Z: rows in several groups, each row roughly a mix of its group's directions
Z (82 x 10)
[[ 13  -6  -6  28  19 -20 -24  -5  58  13]
 [ 23  -2 -11 -23 -22  31  17  11  53   6]
 [  5 -16   5  32 -18   0   3  37  52 -11]
 [ 16  12  -7   3  44 -13 -42 -25 -22  22]
 [ -4  14  -7  10   4 -14 -15 -25 -66  -9]
 [-31  -4  -9  47 -24 -27 -11  17 -20 -22]
 [-55  30  23  -7 -12   7  29  15   1 -13]
 [ 30  11  31  20 -37  38   0  10 -10 -22]
 [  0 -18  19  30  46 -16  -3 -42 -12  -4]
 [-54   3 -17  24 -15 -34  -3   8 -25  -5]
 [  7  17   9  38   5 -30   3  -4  52  20]
 [-15  18 -11  -9  11 -17  -7 -31 -60   8]
 [ 31  -7   8  -9 -26  30  -2  41  35  15]
 [-13  -7   8  21  36 -28   6 -42 -23 -27]
 [  2 -18  23  10  -2   8  13  38  57  -5]
 [ 19  -9 -11 -12 -24  24   7  17  59  11]
 [-11  10  13   7  28 -22  -3 -25 -57 -16]
 [ -1  -1 -29 -20 -33  14  -2  14  53  19]
 [ 21  -2  -9 -20 -26  30 -11  25  38  35]
 [ 25  10  38  23  32 -17  -4   1 -43  -4]
 [ 28 -18   8   4  -1  24 -24  10  38  45]
 [  7  14  11   7  17 -12 -12 -22 -66  -8]
 [ 18  11  20  21  19 -13 -12 -13 -60 -12]
 [-43  -5   7 -11 -26   9  35  26  28 -21]
 [-29  16 -38 -22 -43 -12  -2  24  16  -5]
 [ 19  11  41   1  39 -10   1  -6 -46   0]
 [ 12 -17  25  -9 -34  40  18  21 -28 -21]
 [-41  13 -38  -3 -14 -23  -7 -22 -35  10]
 [  3   3  24  -5 -42  32  28  17 -29 -22]
 [ 48  -6  15  24 -41  26   3   6   7 -18]
 [-12   1  -6 -30 -28  28  16   4 -47 -28]
 [ 18  -9  16 -39  12  31  16   4  47  12]
 [-28   9 -20 -33 -30  13  26   1 -32 -29]
 [ 42  18  24  27  19  -6 -18 -17 -24  29]
 [ -7 -13  37  13 -29  19  31  33  28  -8]
 [-11   6  15  12  28 -28  -9 -23 -54 -17]
 [ -7  -7  32  -4  20  -7  22  34  48  17]
 [ 30   0  26  29  34 -17 -17  -7   2  40]
 [ -6 -14  49 -21  22  16  21  27  29  -6]
 [-24   4 -19 -35  30  -8  -7 -13 -50   9]
 [ 41   0  12  28  31 -14 -30 -15   0  32]
 [ 23  18 -19   0  28 -19 -28 -32 -36  19]
 [ 11 -13  30  24   6  -4  12  41  48  -2]
 [-23  -5   7  27  26 -40 -12 -23 -36 -19]
 [  0   4 -48 -21  26 -23 -24 -30 -20   5]
 [ -5 -54 -14 -18 -15   8  19  26  31 -12]
 [-61  -1 -16   8 -20 -20  -2   1 -29 -13]
 [ -4  25 -13 -30 -41  17  13  44  -8  -4]
 [ 25  -4  -1 -15   0  36 -11  -4  31  51]
 [-25 -11  16  47 -12 -23  -1  38   4 -23]
 [ -2   3 -21 -15 -42  14   8  38  42   2]
 [-40 -10 -17  37 -34 -18  -7  21   0 -22]
 [ 23 -11 -28  15 -31  16  -6  11  53  -4]
 [ 32  -7  10   8   4   5  10  25  60  16]
 [-30   8   6  16  19 -26  -8 -12 -57  -7]
 [-12  12 -28 -23 -44  14  15  34  28  -1]
 [ 10  -6 -32   2  39 -28 -36 -22  18  17]
 [-21   5  13  19  24 -25  -8 -13 -58 -10]
 [-28   1   7  25  23 -29  10 -18 -41 -31]
 [-21  21 -34 -24  25 -22 -11 -27 -36   6]
 [ 14  -6  25  49  -2 -10 -13  18 -29 -34]
 [ 17 -15  26  20  47  -4   0 -43 -13  -2]
 [ 12   4  49  39   9   1  -1  15  33  21]
 [  5   6 -23 -27 -35  25  14  21  45   8]
 [-23  18  -1  -4  16 -27  -9 -20 -59 -11]
 [  6  26 -16 -43 -37  19  19  28   4 -12]
 [ 25  15  23 -19  37  -1   0 -25 -45  10]
 [ 31   1   2 -22 -22  39  16  24  38   9]
 [ 14 -11 -15  -9 -25  17  -6  17  60  20]
 [ -3 -26   9  -6 -39  34  16  28  18 -32]
 [  6  15 -10 -25 -41  22  21  43  16 -12]
 [ 49 -13 -42   7 -16 -26   4 -22   5   7]
 [ 23   3  -8 -24 -30  29 -10  29  34  30]
 [ 19  13  29   2  32  -9  -5 -15 -55  -3]
 [ 19 -23  27  23  37  -2 -28   9  27  28]
 [ 22  12  12  42  12 -26 -15  -2 -47  -8]
 [ 11  -6 -15 -12 -28  26   3  22  54  21]
 [ 44   9  41  30 -21  25  -2   5 -14   0]
 [-13  16  12   1  20 -19   3 -16 -62 -22]
 [ 17 -17   7  29  -9  -7   2  13  64   3]
 [ -4 -23   8   4 -38  16  29  27  39 -21]
 [  0   3  12  -8 -46  38  16  15 -16 -37]]

which group is each row in? (one row of each group first)
[ 11   8  27   2  36  -3  -4 -27 -54  -2]
<30>
[ 35 -11  25   0  12  16  10  25  52   5]
<78>
[-28  19 -24   2  34 -26 -29 -16  34   4]
<62>

[-24   7  16  39   9 -39  -3  13 -40  -7]
<78>
[-27 -11 -39   4 -39   3   0  11  43   0]
<78>
[-26  -2  20  45   3 -38   5  35   0  -3]
<78>
[  6   4  -3  48 -11 -20 -20  -1 -44 -24]
<78>
[-11 -21  12  -5 -41  20  37  29  19 -21]
<62>
[30 -5 35  0 25  3 15 26 44 14]
<78>
